Each row is where one point has got to under a steady rotation. How many ticks took it there?
The counts run from 0 to 619.
[149 143 132 107 134  87 123 170 110  65 148  83  89 101  85 162 116 130
 127 129 122 134 116 100 103 141 118 190  93 141  97  89 155 133 123 150
 101 187 130 163 103 111 108 127  89 109 148 160 135  95 110 113 124 115
 132 136 112 135 119 168 172 175 135 159 154  77 157 108 185 130 147 160
 116 129 156 147 129 143]  167
[117 134 103 106  69 149 126 120 161 134 117 118 121 152 141 145 172 190
 123 119 107  98 152  93 109  92 120 130 153 124  90 118 182 113  80 148
 131 161 136 134  88 152 118 136 142 106 132 131 138 123  86 127 136 153
 139 157 127 148 146  99 148  56 149  78 138 168  87 153 147 122 159 135
 151 125 132 171 157 107]  403
[128 159 128  95  90  99 153 145 152 127 139 114 155 134  93 107 130 130
 102 137 109 139 179 136 100 136  69 130 137 132  57 129 161 117  99 172
  97 138 171 106 133 150 113 144 123 132 135 112 138 177 115  92 143 108
 125 137  85 121 127 128 131 111 137  78  81 109 115 180 164 133 145 106
  94 112 144 150 169 115]  291
[134 116 170 104 157 137 153 130  95 108 170 128 129 163 142  84  98 126
  89 151 142 134 162 127 113 144 144  94 118 121 143 163 121 131 109 153
 135 102 135 135 127  56 104 141 120 149 129 102 188  97 146  92 159 122
 153  95 144 124 140 140 122  99  97 145 151 152  78 117 118 185 129  87
 103 148 136 123 178 118]  541
[138 129 105  64  89 122  64 118 159 111 151 141 109 135  83 130 109 125
 121 129 145 124 136 144 164 145 105 153 148  98 147 149 109 116  75 105
 166 129 171 142  85 132 121 151 106 123 106 105 105 162  72 109 175 114
 144  98 102 117 135  90 111 152 125 146 152 145 122 123 134 136 135  85
 149 137 120 115 134 126]  606
[177 116 136 129  95  87 120 111 114 135  93 148 129 153 146 144 150 186
 110 144  80  89 119 114 105 108 125 126 153 141  92 124 158 141 124 134
 137 158  87 146 126 116 122  94 114  89 131 139 132 116 107  92 149 135
 158 175 134  94 145 157 114  80  93  81 118 165  70 154 149 124 138 167
 170 132 118 182 136 130]  232
[159 156 126 100 167 118 136 107 131 114 165 143  97  97 139 110 122  81
  68 143 124 170 151 164 134 141 166 117 141  89 180 153  74 130 119 116
 140  66 102 144  66 134 158 139 101 124 117  97 153 137 138 103 141 128
 180  91 123  81 134 105 150 141 134 163 120 137 113 133 175 169 137 149
 153 126 116 135 163 116]  208
[143 130 134 101 162 176 120 122 119 140 185 135 118 149 144 121 111 115
  99 161 150 110 137 123 140 138 169  91 146 108 157 162  86 120  96 108
 159  87 112 154 139 111  81 129 151 127  89 117 177 150 135 117 150 138
 156 101 146 129 122 113 125  80 110 118 144 172  69 112 122 148 141  81
 151 156 101 127 170 126]  537
[147 139 134  95 141 145 110 115 144  90 145 127 122 103 125 185  91 137
 137 170 132 145 119 140 140 154 130 136 110 135 181 111 125 104 137  70
 121 169 150 156  54 109  87 110  76  99 120 102 130 128 128  85  95 102
 156 134 149 142 155 137 116 165 113 152 148 149 141  77 164 140 153 138
 204 131 114  92 132  95]  276
[130 137 137 104 131 148  86 147 130 111  99 132 110 107  87 156 107 133
 106 148 134 108 112 158 106 149 125 150 101 166 170 146 141 101 106  96
 114 210 150 177  62 131  79 105  89 105 150 113 117 116 122  90 138 138
 143 108 134 123 127 140 100 164 125 116 151 169 169  99 128 131 181 138
 191 134 125 136 136 102]  173
[150 109 162  89 201 123 104 155 127 159 147 164  84 102  63  82 111  79
  88 129 115 151 109 179 136 144 129 119 131 112 137 174 118 131 131  95
  90  95 122 137 133 109 133 138 122 129 127 125 153 140 137 113 178 135
 147  87 121 117 138  93 158 159  82 139 121  98 102 145 141 164 124 140
 129 128 107 115 141 104]  33
[138 130 112  91  70 115 120 120 178  74 169 140 156 172 139 167 132 165
 149 147  88  84 162 119 166 154  87 128 167  99 127 150 116 116  88 138
 116 158 128 139 125 128 122 118 125 112 129 124 122 128  80  94 132 119
 152 158 136 157 126 133 131  72 106 139 132 156  81  99 149 134 123 160
  84 117 147 137 152 118]  612
[138 141 119 132 138 106 170 156  93 131 137 101 164 152 134 100  63 141
 125 145 108 107 135  67  91 131 121 134 125 146  65 122  73 131 123 171
 175 136 121 153 147 120 105 178 102 139 152 157 176 146 119 122 136 141
 117 121 107 121  57 147 161  81 124 121 145 114  85 119 170 120 136  84
  94 131 142 128 125 150]  261
[160 169 115  88 137 116 102 122 103 106 124  90  86 118  74 165 100  99
 111 140 155 141 119 107  91 155 135 152 122 141 124  90 124 129 100 104
 148 143 178 149  86 125 104 117 101  91 144 146 127 123 141  99 138 107
 156 129  91 102 109 147 128 174 160 128 156 136 175 156 151 112 178 103
 181 127 101 141 108 136]  170
[138 175 114  96  81 121 156 112 156 148 115 121 152 123 150 125 107 176
 114 120  90 129 157 104 113  93  90 130 156 150  78 126 183 104 110 161
 103 132 141 120 123 143 110 188  90 128 135 157 172 114 117 129 126 130
  93 151 107 121 137  87 163  78 139 116 112 129  92 141 177 117 137 103
  88 104 149 150 139  85]  189
[119 166 116  94  94 125 142 112 130 137 130 122 152 124 109 102 129 162
  97 155 105 136 165 132 105 117  72 100 154 157  80 134 185 102 105 169
 104 136 159 122 105 147 109 155 109 137 124 120 134 160 117 113 129 117
 107 136  97 121 136 112 115 106 149  53  76 132 107 154 158 146 141 105
 121 117 112 155 182  94]  292
[126 118 118  88 148 133  89 135 164 104 154 121  78  98  93 104 116 110
 107 123 134 174 160 161 154 140 131 131 136 129 157 169 114 105 117 139
 111 132 160 166  65 112 143 156  94 150 149  94 152  98 102  91 154 120
 110  50 121 106 130 105 138 181 114 163 149 128 125  99 149 160 133 115
 143  98 112 116 143  94]  601
[153 152 147 121 130 142 109 126 141 180  78 119 115 126 133 136 104  96
  95 157 139 128 127 186  83 120 139 121 137 134 118 143  92 127 104 108
 108 115 144 154  98 117  91 134 123 100 123 116 175 147 136  86 113 119
 121 128 103 106 130 144  87 146 101  52 122 176 144 166 139 130 152 104
 186 109 121 147 161 109]  567
[158 159 127  83 153 162  94 125 134 201 138 146 125 135  89 172  89  99
 145 167 132  94 120 153 106 129 122 130 146 110 135 126  72 115  91  45
 141 125 134 125 114 166  85 133 139  93 102 161 137 160 130 116 126 114
 135 147  95 156  82 108 121 127 118  94 153 171 110 150 129 104 138 119
 160 134 130 115 101 103]  354
[153  94 126 134 113  98 108 143 132 109 142 150 107 142 136 111 134 169
 119 129  85 121 125 115 153 110 117  81 156 115 146 160 154 121 136  70
 143 103 123 164 126 100 106 123 112  98 125 106 162 106 116  75 146 156
 184 146 148 148 173 126 121  90  73 126 115 175 100 175 141 152 175 126
 140  97 130 148 163 105]  618
[106 141 118 106 107 114 120 119 120  80 169 126 141 161 100 117 169 202
 133 148 106 103 139  78 118 138 101  88 164 150 104 113 173  95 109 137
 138 149 140 124 106 139 112  95 149 130 134 125 114 128 103  84 123 140
 161 150 121 155 126 109 129  69 147  77 124 162  84 136 134 130 151 138
 150 128  98 152 155 127]  121
[143 184 120 105  99  88 137 104 173 109 123 119 132  98 138 145 125 133
  91 170 107 136 184 179 106 139 126 130 141 145  98 152 110 132  94 197
  95 140 119 146  94 139 122 123 108 132 146 120 154 128 117  98 110  93
 109 136 102  68 108 166 121 146 126  76 106 135 111 115 176 132 111 153
 139 100 122 169 183 112]  390
[153  88 140 119 119  79 124 181 104  85 137 129 118 195 114 118 111 143
 119 126 121  71 112  93 104 169 116 131 139 110 105 121 100 154  98 139
 154 155 146 142 145  87 133 115 131 111 142 122 122 158  90  86 174 125
 192 109 102 119 115 167  85  96 102 125 141 110 115 177 142 127 142 101
 112 135 139 131 126 177]  333
[129 129 146  92 154 146 130 119 150 153 144 125  99 141 163 113 113 172
 129 147 130 162  82 104 105 115 105  95 159 138 111  88 134  92 141  71
 112 124 155 105  83 143 132 158  89 118 124 118 128 141 128 102  88 135
 142 125 113 153 173  50 137  85 137 145 140 145 114 140 172 126 133 113
 182 127  99 112 142  64]  195
[146 124 160  57 202 144  97 137 153 180 176 131  83 149  82 127  99 103
 136 142 148 140 113 159 134 144 126 123 135 104 128 131 107 121 104  76
 104 116 169 113 112 128 125 126 156 129 123 132 138 148 145 104 142 115
 136 100 116 153 114  85 154 145  89 138 172 119  81 128 111 142 100 137
 163 142  93 100 114 100]  529
[175 128 153 119 135  93 149 130 176 120 121  75 102 135 161 143  91  94
 122 140 148 136 102 116  99 134 177 176 119 113 102 117  80 130 135 129
 130 151 109 138 120 156 140 115 135 124 136  89 150 179 109 104 140 129
 175 106 130  84 106 134 134 139 125 110 148  94 133 142 204 129 127 147
 219 119 109 123 125 132]  487
[138 108  99 143 113 104 119 159 116 105 112 167 151 147 121 123 135 186
 133 142  63  71 140  95 108 118 102 119 173 141 106 148 128 121 137 121
 141 138 103 163  93 152 137 135 104 108 162 149 116 116 104  99 140 151
 159 169 118 129 102 126 139  69 101 113 108 158  71 145 163 120 139 175
 113 105 145 165 104 123]  514
[129 146 140 126 135 111 122 117 162  91 102 120 124  95 111 109  99 141
 128 159  99 142 195 134 111 143 152 133 144 148 115 142 130 129 100 213
 107 166 123 165  71 116 138 132 107 133 146 124 148 134 115 118  96 115
 118  95 141  80 123 159 133 147 115  58 136 116  97 105 177 144 118 144
 173 113  73 108 150 166]  493
[137 175 101  57  86 129  79  97 161 102 149 110 132 109  94 137 131 158
 127 157 117 139 174 157 149 149 112 131 160 149 117 146 140 104  84 190
 139 157 150 146  87 154 124 145 101 161 146 140 139 116  86 118 151 101
 110 106 105  79 106 108 149 128 142 123 146 144  84  96 144 138 111 130
 146 118  95 148 133 107]  604
[139 108 117 139 154 119  74 152  90 131 111 135  88  91  66 115 132 151
 110 121  98 108 113 121 115 119 109 137 122 178 132 135 175 117 145  83
 120 161 127 183  89 103 110 117  86 109 147 156 148  79 128 105 154 162
 132 145 126 133 128 129 168 177  89 133 140 156 129 133 116 133 173 144
 156 121 132 164 126 103]  344
[166 157 120  90 137 113 126 128 162 111 127 126 120 146 150 173  80 112
 142 157 119 138 115 105 122 136 138 176 143 100 130  97  57 121 109 105
 155 140 107 140  65 177 158 141  94 119 143 121 122 154  88 120 120 120
 160 132 114 114  93  99 159 129 154 162 167 123 118 119 194 126 109 168
 176 145 110  99  82 148]  98
[170 120 125 115 118  51 114 133 109 109 139  84 107 135  99 124  86 149
 117 117 127 157 112  68 126 138 107 143 152 123  88 100 153 139 128  82
 170 121 148 127 164  77 102 142 104 112 135 139 174 114 132  85 167 120
 157 146 102 116 134 158 140 146  89 144 136 107 112 175 140 145 144  97
 143 137 112 140 121 133]  444
[138 148 128  43 142 141  81 148 134 147 178 112  75 144 109 129 118  90
 127 137 164 122  88 146 138 163 139 124 145 120 124 124  69 113  71 132
 143 124 135 139 137 156 129 130 161 152 132 142 129 163  98 136 184 128
 133  78 102 108  88  84 146 128 128 147 160 114 101 131 140 104 127  97
 143 158 103 139 123 108]  427
[140 138 149 113 182 153 119 139 110 132 149 112 112 117  53 148 123  95
 127 161 132 124 135 130  99 143 126 113 122 133 145 124 136 106 105  47
 111 137 155 138 104 117  77  90 155  98 125 120 141 145 165  83 112 129
 166 152 120 174 113 144 117 137 121  71 147 154 132 144 136 140 188 127
 194 126 102 114 139 125]  456
[112 158 146 109 152 112 161 120 112  68 184  88 121 117 137 124 102 158
 134 162 127 153 109  66  88 144 112 146 123 160 102  94 131  97 130 145
 112 178 116 123 114 148 103 100 145 155 131 112 140 144 137 105 104 124
 167 141 152 142  86 145 179 112 177 122 133  96 114  73 178 142 129 155
 177 154 117 129 155 116]  377
[126 110 133 134 141 149 122 115 164  94 110 150 164 119 120 135  84 134
 134 156  78 123 160 125 118 133 149 168 129 150 174 154 111 117 127 136
 141 166 122 174  39 152 139 134  93 139 156  99 139 143  95 115 120 152
 147 105 163 113 113 109 142 140 130 126 154 136  83  71 163 170 125 153
 198 132 114  83 121 142]  100
[147 149 157 103 128  62 128 160  86  70 187 117  96 132 130 128 108 149
  98 155 138 128  87  72 126 141  87 161 123 115 100 100 108 165 131  99
 133 136 138 126 110  88 111 115 101 101 121 150 105 119 115  93 119  89
 133 145  97 156 126 151 136 166 120 171 131  98 148 118 167 142 126 135
 113 152 153 145 154 134]  551
[186  95 150 110 130  99 150 174 147 138 122 157  88 169 169 153 129 134
  99 114  89 101 115 126  92 105 131 143 160  77 106 118 109 134 117 110
 103 119 100 117  93 142 181 130 115  84 138 128 114 154 103 108 124 133
 188 144 117 135 154  99 152  69 114 149 138 108 122 190 193 116 123 189
 120 130 141 143 111 118]  410
[133 129 174  97 131 123 171 136 100 108 152 130 151 123 163  99  80 167
  94 160 107 157 123 113  92 107  88 140 100 159 102 124 166 107 146 169
 100 160 147 114 122  90 100 162  82 152 115 125 158 122 129 118 138 127
 104 119 152 130 149  93 152  96 128 178 126 103  95  87 170 173 130 125
 106 146 136 103 151  88]  369
[164 149 128 117 155  74 125 136 113 168 133 121 110 114 102 103 135 127
  97 138  99 118  96 153  91 118 112 135 140 150  84 132 131 109 145 112
 105 134  85 138 145 155 132  95 151 128 143 145 153 150 140 104 167 137
 138 157 105 100  89 147 162 129  82  79  98 109  86 153 150 133  97 190
 151 123 114 186 135 103]  133
